500 stands for zero in the data rows.
Some points, one per row:
[964, 517, 696, 683, 457, 551, 531, 396, 407, 498, 577, 382, 701, 236, 584, 567, 470, 453, 326]
[366, 536, 527, 421, 485, 487, 605, 541, 550, 443, 501, 514, 510, 474, 515, 576, 536, 484, 562]
[262, 631, 246, 428, 270, 431, 671, 504, 680, 595, 609, 462, 636, 481, 667, 453, 841, 672, 704]
[968, 511, 759, 699, 544, 548, 474, 373, 358, 450, 535, 458, 626, 230, 536, 539, 322, 359, 361]
[749, 663, 658, 613, 333, 538, 497, 456, 536, 539, 549, 392, 600, 360, 612, 617, 466, 463, 435]
[926, 533, 580, 603, 478, 437, 454, 441, 542, 478, 517, 416, 565, 296, 590, 496, 462, 447, 434]
[641, 615, 506, 471, 403, 535, 569, 456, 599, 491, 621, 446, 622, 389, 621, 481, 553, 517, 519]
[75, 524, 351, 218, 664, 529, 449, 649, 569, 435, 400, 673, 256, 718, 380, 429, 463, 547, 653]
[908, 492, 749, 688, 575, 498, 366, 471, 405, 511, 472, 450, 509, 377, 583, 510, 345, 436, 397]
[102, 404, 253, 365, 409, 426, 659, 574, 601, 485, 519, 590, 490, 620, 573, 518, 682, 623, 642]
[527, 516, 459, 533, 362, 392, 541, 602, 637, 518, 551, 495, 513, 509, 641, 544, 654, 556, 544]
[631, 571, 433, 434, 547, 473, 483, 546, 503, 540, 785, 448, 478, 559, 596, 465, 508, 433, 510]
[695, 557, 677, 637, 459, 434, 423, 455, 383, 447, 354, 464, 549, 437, 476, 515, 566, 479, 486]
[310, 594, 364, 520, 213, 319, 685, 519, 684, 525, 466, 415, 495, 521, 670, 531, 872, 613, 772]
[653, 525, 438, 627, 256, 499, 624, 423, 651, 558, 631, 372, 783, 391, 660, 575, 669, 597, 402]
[0, 463, 138, 319, 555, 563, 610, 663, 575, 477, 433, 649, 342, 635, 416, 548, 520, 607, 652]
[812, 532, 589, 519, 537, 586, 314, 311, 452, 493, 452, 441, 517, 521, 397, 316, 276, 400, 483]
[999, 531, 734, 744, 468, 530, 418, 325, 385, 492, 549, 378, 642, 212, 507, 514, 330, 343, 320]
[636, 414, 719, 514, 611, 466, 370, 536, 402, 409, 329, 569, 601, 476, 341, 519, 414, 469, 376]
[519, 651, 426, 551, 309, 450, 586, 409, 501, 581, 590, 497, 517, 443, 531, 515, 685, 537, 609]
[575, 549, 435, 475, 342, 507, 554, 428, 617, 591, 537, 474, 616, 451, 568, 490, 624, 582, 516]
[999, 411, 813, 712, 533, 473, 359, 443, 314, 448, 549, 355, 535, 315, 568, 545, 267, 280, 336]
[999, 467, 775, 632, 578, 344, 333, 492, 372, 425, 479, 450, 548, 378, 466, 456, 453, 403, 433]
[838, 540, 755, 621, 412, 598, 585, 249, 406, 526, 564, 369, 689, 300, 583, 517, 465, 407, 466]
[449, 525, 383, 444, 733, 664, 367, 550, 421, 602, 586, 594, 280, 728, 489, 330, 260, 421, 466]
15 more points follow, each with its number after it:
[897, 440, 705, 712, 482, 475, 501, 339, 353, 436, 473, 342, 812, 220, 517, 544, 462, 442, 362] 0
[774, 473, 605, 427, 707, 460, 377, 429, 448, 585, 504, 498, 405, 518, 367, 333, 367, 460, 437] 1
[448, 367, 529, 409, 797, 411, 311, 631, 352, 386, 422, 639, 220, 729, 248, 396, 314, 373, 497] 2
[684, 613, 568, 666, 257, 542, 595, 294, 514, 519, 582, 239, 742, 314, 663, 592, 649, 523, 475] 3
[708, 384, 457, 531, 711, 373, 260, 451, 278, 362, 280, 539, 402, 563, 322, 430, 290, 443, 497] 4
[138, 590, 318, 414, 309, 510, 682, 545, 655, 602, 511, 458, 570, 520, 645, 547, 709, 644, 649] 5
[240, 271, 539, 372, 861, 662, 351, 572, 366, 536, 434, 721, 176, 728, 335, 400, 158, 438, 380] 6
[493, 544, 481, 464, 478, 580, 513, 400, 469, 518, 566, 407, 599, 520, 522, 489, 512, 499, 533] 7
[243, 572, 423, 347, 695, 593, 395, 603, 531, 465, 516, 604, 371, 601, 372, 500, 429, 477, 510] 8
[873, 554, 623, 614, 584, 588, 387, 431, 447, 471, 576, 461, 528, 342, 575, 455, 296, 353, 407] 9
[860, 515, 503, 780, 192, 318, 610, 354, 557, 458, 567, 244, 843, 228, 611, 631, 728, 579, 428] 10
[376, 333, 640, 378, 810, 421, 317, 730, 399, 346, 376, 595, 142, 698, 367, 541, 247, 359, 529] 11
[807, 456, 527, 635, 285, 423, 634, 349, 533, 530, 627, 421, 736, 351, 667, 514, 656, 554, 468] 12
[328, 452, 553, 323, 640, 509, 518, 564, 526, 473, 432, 561, 459, 543, 352, 524, 463, 540, 484] 13
[415, 628, 366, 475, 173, 432, 737, 494, 673, 550, 689, 338, 549, 579, 737, 617, 792, 618, 651] 14
Which of these numbered points is nearest to each point below, ignoring the 2 directions in which the first points spread most? Its number follows each.
[800, 566, 368, 732, 203, 385, 653, 300, 525, 563, 488, 315, 753, 266, 721, 502, 629, 602, 533] > 4
[580, 356, 675, 451, 806, 422, 310, 558, 300, 395, 455, 616, 303, 602, 248, 422, 283, 310, 423] > 2
[641, 596, 542, 450, 503, 550, 495, 472, 531, 515, 595, 481, 558, 403, 585, 459, 447, 501, 472] > 9
[71, 646, 220, 398, 399, 524, 543, 596, 606, 528, 458, 449, 513, 674, 493, 530, 734, 644, 683] > 3
[0, 504, 253, 269, 413, 377, 667, 811, 680, 474, 469, 550, 317, 823, 570, 603, 784, 635, 769] > 11
[188, 513, 346, 395, 298, 548, 708, 495, 671, 627, 621, 490, 509, 616, 642, 542, 712, 625, 573] > 6
[954, 421, 593, 672, 380, 443, 573, 332, 438, 523, 689, 438, 744, 300, 674, 491, 497, 482, 354] > 12
[724, 724, 570, 471, 186, 405, 688, 386, 719, 556, 573, 395, 645, 402, 650, 476, 724, 547, 633] > 1
Now 15 new points, numbered from 0 again:
[745, 410, 713, 578, 653, 532, 450, 470, 353, 416, 488, 555, 486, 358, 431, 532, 258, 341, 367] 0
[0, 545, 371, 208, 523, 552, 669, 573, 602, 512, 404, 591, 309, 784, 474, 489, 634, 580, 776] 1
[71, 494, 343, 418, 468, 464, 527, 630, 548, 432, 218, 562, 433, 713, 439, 548, 663, 612, 686] 2
[678, 651, 496, 547, 362, 472, 497, 486, 543, 570, 616, 399, 723, 389, 585, 540, 656, 550, 489] 3
[333, 397, 456, 411, 589, 597, 431, 625, 522, 523, 481, 659, 357, 632, 491, 477, 496, 525, 507] 4
[405, 477, 454, 469, 378, 602, 614, 488, 584, 662, 681, 467, 497, 566, 644, 517, 551, 565, 447] 5
[209, 474, 363, 478, 336, 459, 647, 470, 573, 531, 415, 480, 598, 565, 605, 512, 601, 620, 582] 6
[687, 491, 545, 565, 596, 588, 405, 404, 429, 435, 515, 451, 568, 463, 511, 485, 380, 414, 467] 7
[599, 616, 528, 548, 284, 387, 544, 522, 628, 467, 417, 382, 517, 478, 528, 593, 746, 607, 584] 8
[741, 595, 417, 614, 152, 519, 714, 316, 598, 596, 753, 302, 670, 390, 732, 578, 705, 535, 508] 9
[0, 532, 214, 293, 493, 540, 589, 648, 626, 425, 510, 512, 419, 774, 323, 615, 603, 588, 536] 10
[543, 482, 366, 551, 516, 545, 489, 546, 551, 536, 503, 522, 477, 503, 455, 540, 355, 599, 350] 11
[792, 638, 507, 532, 366, 433, 580, 474, 551, 537, 862, 370, 605, 414, 703, 494, 648, 469, 535] 12
[568, 407, 541, 490, 596, 416, 429, 491, 413, 473, 524, 537, 370, 578, 357, 437, 459, 420, 477] 13
[361, 416, 597, 389, 889, 515, 298, 583, 273, 476, 374, 733, 133, 708, 254, 388, 193, 375, 478] 14
Which of these numbered points is nearest to each point below, ignoring the 2 directions in which the first points spread most? Its number follows each.
[387, 693, 423, 498, 125, 357, 770, 403, 684, 528, 523, 292, 712, 448, 674, 549, 880, 642, 691] > 1
[0, 646, 204, 214, 397, 454, 591, 760, 716, 496, 538, 570, 512, 725, 459, 579, 795, 680, 666] > 3
[59, 634, 299, 299, 441, 594, 556, 546, 589, 562, 503, 530, 570, 662, 486, 505, 680, 641, 640] > 3
[782, 390, 643, 564, 630, 471, 354, 590, 460, 505, 533, 554, 448, 523, 558, 471, 329, 406, 378] > 4
[738, 355, 672, 552, 782, 573, 354, 479, 323, 426, 433, 627, 401, 450, 370, 463, 119, 327, 359] > 0
[195, 500, 505, 421, 528, 441, 427, 610, 486, 408, 275, 592, 372, 660, 326, 512, 590, 545, 608] > 2
[417, 577, 482, 384, 393, 440, 507, 549, 538, 476, 628, 444, 431, 620, 453, 530, 707, 520, 623] > 13
[796, 544, 656, 561, 379, 519, 521, 433, 475, 621, 605, 445, 804, 364, 675, 502, 625, 558, 424] > 3
